W: [-4.08 -1.06 -2.54  9.17  9.39 -4.93 -4.46  8.51  8.46  0.80  0.12 -7.05
  0.40  8.43 -5.36 -3.49  2.39  7.01 -5.44 -4.13  7.13 -2.04 -8.11 -5.66
 -4.78  2.28 -1.76 -3.96 -4.16 -3.19  2.36  8.05  7.62 -4.42 -2.92 -0.69
  1.34 -2.16  6.31 -4.85  3.22 -3.40 -2.28 -5.34 -5.03 -0.66 -3.48]
Y: [-8.30  0.39 -6.84  3.88  3.81 -7.16 -7.44  2.06  4.11  0.28 -6.49 -3.55
 -3.48  4.65 -7.38 -7.84  8.24  4.80  2.95 -6.54  4.38 -6.19 -6.56 -0.37
 -0.59  8.26 -7.73  0.26 -3.88 -8.38 -4.74  4.32  5.23  4.79 -8.12 -7.06
 -1.85  6.38 -4.95 -8.23 -0.28 -1.69 -5.62 -1.59 -3.69 -7.23 -4.79]
N: [-3.21 -2.01 -5.73  0.35  1.12 -0.09 -4.23  0.48 -0.53 -5.17 -5.22 -1.25
 -4.60 -0.76 -4.92 -4.97  4.64 -1.43 -0.24 -2.76 -1.35 -6.49 -3.54  4.51
  6.26  6.01 -3.95  0.19 -1.82 -2.66 -4.79 -1.56  3.39  1.67 -4.81 -5.40
 -4.00  4.01 -2.50 -5.54 -4.67  6.10 -4.35  1.09 -3.25 -3.70 -7.26]
Q: [ 5.21 -0.73  4.84 -3.48 -4.53  4.19  4.75 -4.31 -2.74 -1.52  4.67  1.35
 -2.11 -3.19  4.65  5.43 -4.96 -2.79 -2.36  3.85 -3.75  3.26  4.41 -1.35
 -0.34 -3.99  4.91 -0.80  1.90  5.39  2.46 -2.92 -2.39 -3.09  6.20  4.54
 -1.01 -3.54 -3.25  6.13 -1.68  0.20  2.68 -0.70  2.26  4.70  2.87]
present: [-7.74  0.26]	no
all Q: [-4.96]	17
common Y W: 	[-3.48]
len: [-3.21 -2.01 -5.73  0.35  1.12 -0.09 -4.23  0.48 -0.53 -5.17 -5.22 -1.25
 -4.60 -0.76 -4.92 -4.97  4.64 -1.43 -0.24 -2.76 -1.35 -6.49 -3.54  4.51
  6.26  6.01 -3.95  0.19 -1.82 -2.66 -4.79 -1.56  3.39  1.67 -4.81 -5.40
 -4.00  4.01 -2.50 -5.54 -4.67  6.10 -4.35  1.09 -3.25 -3.70 -7.26]	47

D: [-0.95  2.64  0.50  0.10  2.10 -1.06 -0.51  1.03  1.97  0.83 -1.62  0.07
  3.17 -2.14  0.10  0.06 -2.40  1.65 -0.86]
R: [ 0.71  0.30 -7.95 -0.35  7.72  1.85 -2.40 -1.28 -2.69 -0.33  0.20  1.23
 -1.78 -3.34  0.09 -8.57 -0.24  2.64  1.92]
V: [-2.39  0.57  4.13  0.55 -0.63 -0.64 -0.86 -9.31 -0.64 -0.64 -0.19 -1.40
  1.26  3.98 -0.04 -1.62  2.07  4.13 -1.06]
S: [ 0.71  0.30 -7.95 -0.35  7.72  1.85  2.45 -1.28 -2.69 -0.33 -0.79  0.39
  1.18 -8.82  0.20  0.00 -6.15 -0.58 -0.69]
F: [-2.39  0.57  4.13  0.55  5.27 -0.23 -0.86 -9.31  5.96 -0.64  1.48 -0.59
  0.60 -2.34  0.28 -3.23  1.86 -0.22  2.36]
J: [ 9.50 -1.03 -9.67  0.30  1.72  2.09 -2.05 -2.83  1.07  0.06  1.22  0.91
  2.93 -1.03  0.85 -2.39 -1.19  1.92  0.19]
common D J: 	[0.06]
present: [0.20 0.00]	yes
find: [ 9.50 -1.03 -9.67  0.30  1.72  2.09 -2.05 -2.83  1.07  0.06  1.22  0.91
  2.93 -1.03  0.85 -2.39 -1.19  1.92  0.19]	J
all V: [-0.64]	6 9 10
common D F: 	[-0.86]

E: [-5.40 -6.94  5.28 -1.79 -1.00  6.39  3.47]
L: [-9.28 -7.65  6.39 -1.45 -1.66  6.42  3.86]
G: [-9.97 -6.94  5.28 -1.79  5.28  6.39  3.47]
common G L: 	[6.39]
present: [-1.45 -1.67  6.42]	no
common L E: 	[6.39]
len: [-9.28 -7.65  6.39]	3
len: [-5.40 -6.94  5.28 -1.79]	4

